array([[  9, -10, -12,  -4],
       [-36,   6, -15,  -7],
       [ 37,   7,  22,  15]]) >> -36

array([[2211, 7873, 8317, 4387, 5562, 5814],
       [9143, 6206, 6158, 5881, 5129, 7448],
       [8001, 5918, 5440, 5346, 6773, 3888]]) >> 9143

array([[ 75, 113, 175, 192, 166, 204],
       [ 97, 122, 121, 241, 181,   6],
       [ 57,  60, 218,  99, 224,  69]]) >> 97

array([[3, 3, 7, 3, 3],
       [3, 3, 3, 3, 3],
       [3, 3, 2, 3, 3]]) >> 3

array([[ 88,  84, 206,  91,  98],
       [205,  54, 162, 139, 165],
       [196,  67,  58, 180, 117]]) >> 205

array([[-268,  764,  434, -227],
       [-571,  -60, -618, -309],
       [-667, -432, -946, -808]]) >> -571

array([[54, 19, 56, 55, 58, 51],
       [75, 57, 39, 54, 50, 50],
       [48, 66, 63, 52, 58, 59]]) >> 75

array([[66, 63, 22, 53, 70],
       [65, 89, 19, 84, 63],
       [52, 84, 22, 59, 57]]) >> 65

array([[5, 4, 6, 5, 6, 8, 6],
       [6, 6, 6, 7, 6, 6, 2],
       [6, 4, 6, 6, 7, 8, 6]]) >> 6

array([[ 10, -18,   3,  15,  17,  10,  31],
       [ 23,  13,  11,  22, -16,  36, -11],
       [-17,  21,  11, -15, -40,  13,  15]]) >> 23
---
-31	-10	83	-6	2	-75	15
-30	50	-57	-21	18	-55	19
: 50

3	-1	7	-68	-23	-1	-8
-30	-33	38	70	1	-7	-4
-3	31	4	38	-16	-3	-19
: -33

-31	-62	-13	-4	-14	18
16	-25	-12	5	-71	5
: -25

5	25	-75	-46	16	-13
47	-17	-63	3	39	-79
9	54	-4	-17	-47	9
: -17

34	-29	4	86	1	30
-52	-26	-65	77	-71	6
: -26

16	53	24	-43	-20	12
-25	5	81	-2	-19	-12
: 5

-79	47	15	-29	2
-21	-34	13	14	-29
-46	-50	1	-13	-26
: -34
---
[  7  -1 -67   5   2 -13] gives -1
[-80 -52  38 -18   2] gives -52
[ 82  61  17  67 -81  19] gives 61
[ 84 -87   8  58 -29  18] gives -87
[-64  48 -53 -12   6 -74] gives 48
[ 63 -55  33   3] gives -55
[ -4 -59 -15  -5  75 -40] gives -59
---
[[-30 -29 -25 -15 -42 -19]
 [-15 -13 -28  -9 -19 -32]
 [-27 -34 -16 -20 -22 -12]
 [-27 -25 -31  -3 -37 -23]
 [-20 -15 -33  -4 -45 -43]
 [-13 -30 -12 -15 -12 -35]
 [ -8 -26  -7 -33   3 -17]
 [-14 -18 -24 -19 -46 -46]
 [-21 -45  -9 -22 -24 -20]
 [-22 -23 -17 -33  -8   6]
 [-11 -29 -15 -33 -40 -32]
 [ -9  -7 -17   5  25 -43]] → -27

[[-295   20  -28  308  -42   90 -432  120]
 [  94   40  -63   95   68   57  444  101]
 [-102  152  157  -30  601 -246  598  276]
 [ 374  132 -379  263 -118   49  224   95]
 [-314   30  172 -285  669  -45  807  190]
 [-250   69 -106  343 -115   94 -470  166]
 [-201  109  170 -138  640 -159  700  240]
 [-526    3   27   94   83  156 -311 -221]
 [ 326 -199   21  269  -29 -415  340  302]
 [ 151   35 -308  304 -208 -136  228  370]
 [ 251   66 -342  292 -206  -47  256  304]
 [-477  197  194   35  105   67 -247  -46]] → -102

[[4 4 4 4 5 4 4 5]
 [3 4 3 3 5 5 5 4]
 [2 3 1 2 5 4 7 6]
 [4 4 4 4 4 4 4 4]
 [4 5 4 4 5 4 4 4]] → 2

[[6516 4582 3937 4748 5561 7593 6035 4855 6188 5094 4319 4380 3869]
 [4164 4915 5441 5246 5702 6653 7445 6539 8332 3787 6148 4596 3219]
 [7884 6382 5465 6345 4371 8750 6132 6331 5589 7252 4405 4103 2616]
 [4230 5568 6058 4612 6870 3249 4405 4584 5291 3102 7495 5550 7271]
 [6222 5158 4153 6265 6725 6219 5677 3465 4406 5050 6180 5354 6286]
 [5398 5833 4643 5301 5234 5867 6604 6581 6588 3928 6339 3712 3646]
 [5048 4867 7229 6357 4022 4905 5577 7548 5564 6743 4874 7603 6620]
 [5091 4595 5785 5535 5223 6681 5697 4961 6622 5862 4162 6081 5620]
 [6818 8234 3792 7898 5335 5293 7515 6754 4561 6103 6804 6386 7160]] → 7884

[[305 277 362 367 380 384 275 414 372 337 294 427 460 355 355 239]
 [324 320 375 402 228 338 188 410 278 351 351 258 166 329 355 342]
 [425 471 373 379 248 322 415 323 324 399 459 217 115 370 374 539]
 [356 351 346 313 588 420 555 352 507 361 312 570 751 405 368 278]
 [456 514 363 346 354 340 565 287 400 414 472 298 279 402 381 561]
 [271 228 350 339 533 426 335 424 445 320 224 564 740 363 352 129]
 [303 288 372 397 270 353 179 422 300 339 316 310 247 331 353 285]
 [297 278 370 391 290 361 183 429 317 335 304 341 305 333 352 264]
 [456 516 362 344 366 343 578 284 407 414 473 310 293 407 382 555]
 [297 270 365 379 344 374 225 422 346 333 294 391 388 343 353 236]
 [451 506 367 357 320 333 522 293 371 411 476 265 222 390 379 564]] → 425

[[ -54  193 -120 -165 -110  -95]
 [  44   19   32   20    5    6]
 [ 177 -206  218  251  150  141]
 [-252  372 -316 -378 -222 -213]
 [-450  974 -772 -921 -679 -639]
 [-405  787 -633 -758 -529 -500]] → 177

[[6919 5952 5395 6737 6306 4998 3430 6042 6622 6275 7264 7806 6008]
 [5214 7617 5251 6341 7695 5559 4174 5917 6770 6648 4868 6332 4966]
 [7119 5952 5395 6934 6405 4718 3182 6042 6770 6399 7546 7953 6008]
 [6618 7339 2810 7330 7199 5465 4918 4417 6918 7392 7123 5153 6268]
 [7019 5674 4964 6143 5810 5652 4794 7293 5438 5158 6418 6774 6181]
 [6016 6229 6256 5747 5711 6120 5538 5917 5882 5779 5431 5742 6355]
 [6116 6877 5108 5351 6009 5652 5166 5167 6104 6648 5995 5447 6355]
 [7119 6599 5682 5549 6604 5091 4794 7043 5808 4414 6418 6184 6355]
 [5815 6044 6113 6044 5711 5933 5538 5667 5808 5903 5572 5890 6094]
 [6718 6507 6113 5450 6108 6961 5042 5542 6104 6027 5149 5300 7310]] → 7119
---
[7354 8880 2082 6511 3810 5000 3320]
6511
[232 937 924 314 616 836 644]
314
[ 42 -26   0 -29 -29 -14 -34]
-29
[4 4 1 4 5 8 9]
4
[18 86 54 78 44 70 72]
78
[5327 9569 2815 9216 6576 5067 8703]
9216
[  5   3 -11 -38 -36  31  -8]
-38
[250 237  98  38 207  67  32]
38
---
[-53 -72  30  26 -67 -18] value -67

[[-28 -14  55 -34]
 [-60 -45 -27  21]
 [-72  22 -55  28]] value -55

[-67  80  22 -41  -5] value -41

[-30 -81 -52  18  36  59   6] value 59

[[-75  33  55 -18  12]
 [-59 -34  58  -8 -23]] value -8

[ 44  84  13 -44  70] value -44

[38 22 63 15 -7] value 15

[[ 13  34  74   7]
 [ 30  33  42 -69]
 [-38 -41 -74  36]] value -74
---
[[117, -815, 492, 573], [238, 36, -48, 29]] value 36
[[444, 345, 775, 735, 430, 424], [602, 752, 704, 234, 676, 595], [496, 731, 747, 236, 651, 576]] value 234
[[101, 159, 137, 253, 155, 106], [126, 38, 168, 185, 203, 99], [51, 180, 44, 209, 180, 60]] value 185
[[4586, 4970, 5110, 3678, 5934, 4708], [4940, 4272, 5941, 4217, 3291, 1389], [3577, 4095, 5959, 6634, 3983, 9282]] value 4217
[[329, 753, 223, 654, 358], [493, 78, 482, 99, 471], [291, 272, 46, 296, 596]] value 482
[[-283, 13, 612, -166, -52, 26, 118], [-312, 360, -125, 409, 74, 228, 49], [-938, 924, -795, 577, -389, 451, -466]] value 74
[[7, 3, 3, 4], [8, 4, 0, 4]] value 4
[[3063, 5979, 7924, 8929], [1862, 2401, 3094, 9855], [6738, 7913, 9424, 8602]] value 2401
